50 stands for zero in the data rows.
Every row has a hidden score. How much higher is the second row's score than the first row's in each pair? 15 means about the same, 30 much higher and 0 much lower. The score is a weighted sum of the row's numbers plus the product of two more (or one squared), each taken from its middle value.
[53,54,55,53,52,53,50,50,46,49,55]
[55,53,54,55,50,52,51,46,52,51,57] -> 19
[55,50,52,55,48,53,53,47,54,49,56]
[62,50,48,50,45,53,57,45,60,48,36] -> 27
[57,52,51,52,45,51,55,48,54,50,50]
[57,65,58,60,53,53,63,34,55,49,48] -> 15
[55,54,53,56,55,57,52,48,55,48,53]
[56,45,47,53,48,49,46,52,50,49,54] -> 14
[58,45,46,53,45,53,44,55,51,48,46]
[59,47,49,62,35,48,51,48,54,43,45] -> 8
[61,41,40,59,38,50,50,43,63,36,35]
[61,38,40,58,46,49,47,44,58,45,54] -> 11
[59,40,41,53,44,50,43,54,51,48,51]
[56,48,49,54,44,50,47,52,50,49,53] -> 14
[55,54,56,59,45,49,53,47,51,50,54]
[61,63,64,66,45,53,59,42,49,52,53] -> 15
[53,57,57,52,45,51,54,49,48,50,52]
[55,71,67,56,46,57,67,43,53,52,46] -> 10
[56,65,64,61,58,54,64,27,54,51,59]
[52,52,53,53,52,53,50,49,48,50,57] -> 17
[49,59,60,51,49,43,45,60,40,56,48]
[55,59,60,58,49,49,55,46,50,50,52] -> 15
[56,50,52,54,47,50,53,49,51,50,51]
[65,60,63,82,46,47,69,25,63,54,50] -> 18
[56,60,63,62,43,45,59,46,52,54,48]
[55,54,58,54,42,44,50,55,44,54,50] -> 17
[59,66,70,72,49,54,65,30,61,48,46]
[65,56,62,74,50,51,68,29,67,48,49] -> 17
[65,55,60,64,39,43,68,41,60,47,34]
[55,54,58,57,45,49,56,47,51,51,55] -> 4
[61,64,73,79,42,41,69,32,63,56,56]
[66,54,63,66,35,39,59,46,52,62,47] -> 24
[55,51,53,59,43,47,54,47,52,49,51]
[58,49,54,65,37,42,57,43,59,48,45] -> 16
[72,51,61,70,32,40,70,43,67,47,31]
[68,57,65,86,36,38,67,26,62,55,46] -> 6
[56,55,59,64,42,48,59,40,53,51,51]
[55,47,51,53,46,48,48,54,48,51,56] -> 14
[57,46,49,56,44,49,49,49,52,50,53]
[59,49,51,60,47,49,53,44,54,50,57] -> 14
[62,60,61,59,42,52,62,45,53,53,45]
[54,61,60,53,45,50,56,49,51,53,51] -> 9
[55,71,69,64,49,60,61,37,51,49,53]
[60,56,57,63,53,53,57,38,52,44,54] -> 17
[56,49,48,53,44,44,42,58,43,50,37]
[55,52,52,55,42,47,46,54,56,43,42] -> 8
[59,44,47,59,44,49,48,48,54,48,52]
[72,40,44,64,29,43,48,49,58,46,37] -> 25
[57,47,48,56,42,50,50,53,53,46,47]
[67,44,45,67,42,51,50,41,61,42,45] -> 21
[59,45,47,54,45,51,46,52,51,49,50]
[51,46,47,47,51,50,39,59,44,50,55] -> 11
[40,56,55,40,54,43,32,68,32,54,53]
[43,53,50,37,59,49,33,77,30,53,50] -> 11
[46,50,48,44,50,48,40,62,43,52,51]
[42,54,52,39,59,50,35,69,35,55,55] -> 11
[44,53,52,46,50,49,43,60,42,51,54]
[43,53,52,45,52,49,42,60,39,52,54] -> 14
[41,53,52,43,52,49,41,62,37,53,54]
[26,56,51,28,59,48,31,79,24,55,50] -> 10
[42,51,50,41,54,50,39,63,38,52,54]
[30,57,52,28,61,48,30,76,24,55,51] -> 12
[38,59,56,41,55,52,41,63,33,54,52]
[46,57,56,50,52,52,46,56,43,54,54] -> 18
[44,64,61,51,51,51,49,55,35,50,51]
[44,72,69,50,67,56,58,43,45,56,62] -> 17
[51,70,72,60,69,61,76,26,61,53,53]
[56,49,54,59,49,48,60,39,57,50,55] -> 15
[55,49,51,54,46,50,57,46,55,49,51]
[57,54,62,59,40,43,75,36,64,52,41] -> 17
[52,63,68,65,54,50,71,32,58,52,53]
[53,55,57,57,52,52,56,44,54,51,58] -> 19
[56,57,62,63,50,48,56,39,51,51,53]
[48,52,55,50,47,45,46,62,39,55,51] -> 12
[43,53,51,43,51,45,39,67,37,52,51]
[40,55,53,41,48,48,36,68,36,58,52] -> 17
[39,54,51,41,50,48,40,65,38,54,52]
[42,53,52,42,55,49,44,56,43,51,53] -> 15
[36,55,52,41,54,51,45,63,40,51,49]
[45,53,52,47,53,50,48,54,45,50,54] -> 19
[37,63,59,42,67,50,53,56,39,54,54]
[46,53,53,48,54,51,51,48,47,50,54] -> 24
[44,51,51,46,58,47,55,43,55,52,51]
[50,47,48,49,54,52,55,45,54,49,54] -> 13
[50,47,49,51,53,53,57,43,55,49,54]
[42,54,57,48,58,52,79,33,66,53,49] -> 11
[43,55,56,46,54,50,61,45,54,52,52]
[38,61,62,47,62,49,70,40,54,50,54] -> 8
[32,68,69,45,67,52,83,26,65,55,52]
[38,56,56,43,60,50,61,46,53,53,52] -> 16
[24,60,58,31,64,49,67,46,50,51,44]
[31,57,56,36,62,50,64,49,50,51,46] -> 15
[33,57,55,38,61,50,59,47,47,53,48]
[27,58,57,32,66,50,65,45,49,53,45] -> 11
[42,53,53,45,55,52,55,49,49,50,55]
[40,54,55,45,56,51,58,48,51,50,53] -> 14
[34,58,58,43,64,52,68,41,58,51,54]
[36,56,56,43,63,53,66,37,57,50,52] -> 15
[43,52,53,45,55,52,58,46,53,49,55]
[27,59,58,34,64,50,76,39,58,49,47] -> 8
[34,56,56,41,63,51,70,41,55,51,52]
[40,54,54,43,59,52,63,43,55,48,53] -> 19
[26,59,60,36,70,50,73,36,60,53,47]
[43,53,53,47,55,50,55,50,51,50,57] -> 21
[41,57,57,46,58,51,58,47,50,53,54]
[40,63,63,50,59,51,61,45,48,59,53] -> 15
[43,67,68,55,59,51,63,44,45,53,54]
[46,57,57,52,53,51,54,49,47,55,55] -> 22
[38,53,52,42,56,42,45,56,38,57,48]
[47,54,55,46,62,53,48,53,46,50,57] -> 13
[49,55,57,56,50,51,49,47,50,53,54]
[49,55,56,56,44,45,50,54,44,50,50] -> 8
[44,66,64,51,65,57,51,45,43,53,52]
[41,50,49,42,54,49,49,54,46,51,52] -> 14
[40,53,51,39,66,51,49,56,46,51,52]
[38,56,53,42,57,53,49,57,41,55,48] -> 21
[35,56,54,39,58,49,47,58,37,53,50]
[31,55,51,28,70,48,41,63,28,57,51] -> 2
[44,50,49,42,52,51,43,59,41,52,53]
[41,51,49,41,54,49,43,59,41,52,54] -> 15
[42,51,50,41,53,51,42,60,41,52,52]
[37,51,49,37,48,46,38,64,36,55,49] -> 16
[41,52,51,42,56,49,41,60,38,53,56]
[35,58,55,41,53,48,39,69,36,60,50] -> 15
[42,54,53,44,51,48,42,62,36,55,54]
[45,53,52,46,51,50,45,59,42,52,54] -> 16
[42,55,53,45,48,47,41,61,34,56,53]
[37,58,54,40,54,49,39,65,30,55,51] -> 13
[35,58,54,35,56,49,40,72,31,56,48]
[40,55,53,42,54,49,43,62,38,53,53] -> 18
[40,55,52,41,54,50,41,63,36,52,53]
[43,53,52,44,52,49,41,63,38,51,52] -> 15
[42,53,52,43,50,48,40,65,36,52,51]
[39,54,52,38,52,44,35,71,33,57,49] -> 17
[40,52,50,43,48,46,39,66,36,53,51]
[36,51,49,38,50,46,34,71,33,55,46] -> 15
[30,52,47,32,56,44,30,75,29,55,45]
[25,51,49,28,58,39,28,78,24,66,47] -> 15
[38,56,52,39,55,51,39,69,33,52,51]
[44,52,51,43,51,50,42,60,39,55,53] -> 20
[48,49,48,48,51,52,45,56,44,49,54]
[45,44,41,42,51,43,35,64,40,56,45] -> 19
[41,45,41,39,48,47,37,64,38,51,49]
[42,49,44,36,58,54,40,60,40,52,52] -> 13
[45,51,47,42,52,53,44,56,42,50,49]
[48,46,42,43,45,53,42,53,44,51,50] -> 20
[53,43,36,41,46,55,42,53,48,43,45]
[50,47,44,46,51,55,46,53,48,47,50] -> 12
[41,51,39,33,48,62,44,52,49,44,44]
[46,54,49,44,52,57,48,55,45,48,53] -> 10
[46,54,49,44,51,55,47,54,46,49,53]
[38,61,47,33,52,64,48,55,45,49,44] -> 11
[44,58,49,38,55,59,48,53,46,44,50]
[48,56,49,42,52,59,49,52,48,48,50] -> 17
[46,54,43,40,52,58,49,50,46,47,45]
[47,54,46,42,52,58,50,49,48,45,49] -> 14
[45,54,46,40,51,58,49,50,46,44,49]
[43,55,43,37,55,60,49,48,52,42,42] -> 19
[47,55,44,40,49,57,48,49,48,48,45]
[47,55,46,40,53,60,49,51,45,48,43] -> 14
[46,55,48,40,54,61,47,54,44,47,46]
[39,62,50,35,58,55,44,55,42,51,45] -> 16
[46,54,49,43,52,55,46,57,45,49,52]
[45,54,49,43,51,54,47,55,45,48,54] -> 15
[41,58,50,36,57,58,46,57,41,51,49]
[36,65,51,28,66,61,42,59,38,48,46] -> 15
[41,58,47,36,52,55,43,57,39,51,43]
[44,58,46,37,53,60,45,50,40,47,41] -> 18
[56,13,20,43,44,42,37,46,66,49,59]
[70,14,20,57,43,52,51,41,71,35,40] -> 13
[46,50,54,49,55,49,67,36,60,49,53]
[45,52,53,49,54,52,57,47,53,49,54] -> 18
[37,62,64,53,63,46,79,33,64,50,52]
[43,55,56,48,54,51,65,44,56,48,49] -> 15
[40,52,52,44,58,50,56,47,55,52,56]
[21,57,55,29,62,46,60,52,51,55,42] -> 10
[31,57,55,36,66,51,53,52,44,60,55]
[39,57,56,43,56,50,52,55,45,53,52] -> 15
[46,55,56,49,52,49,49,54,45,52,53]
[42,62,62,50,56,49,52,56,36,56,52] -> 11
[40,59,58,47,53,47,46,60,40,54,51]
[43,55,54,45,51,44,43,62,36,54,53] -> 15
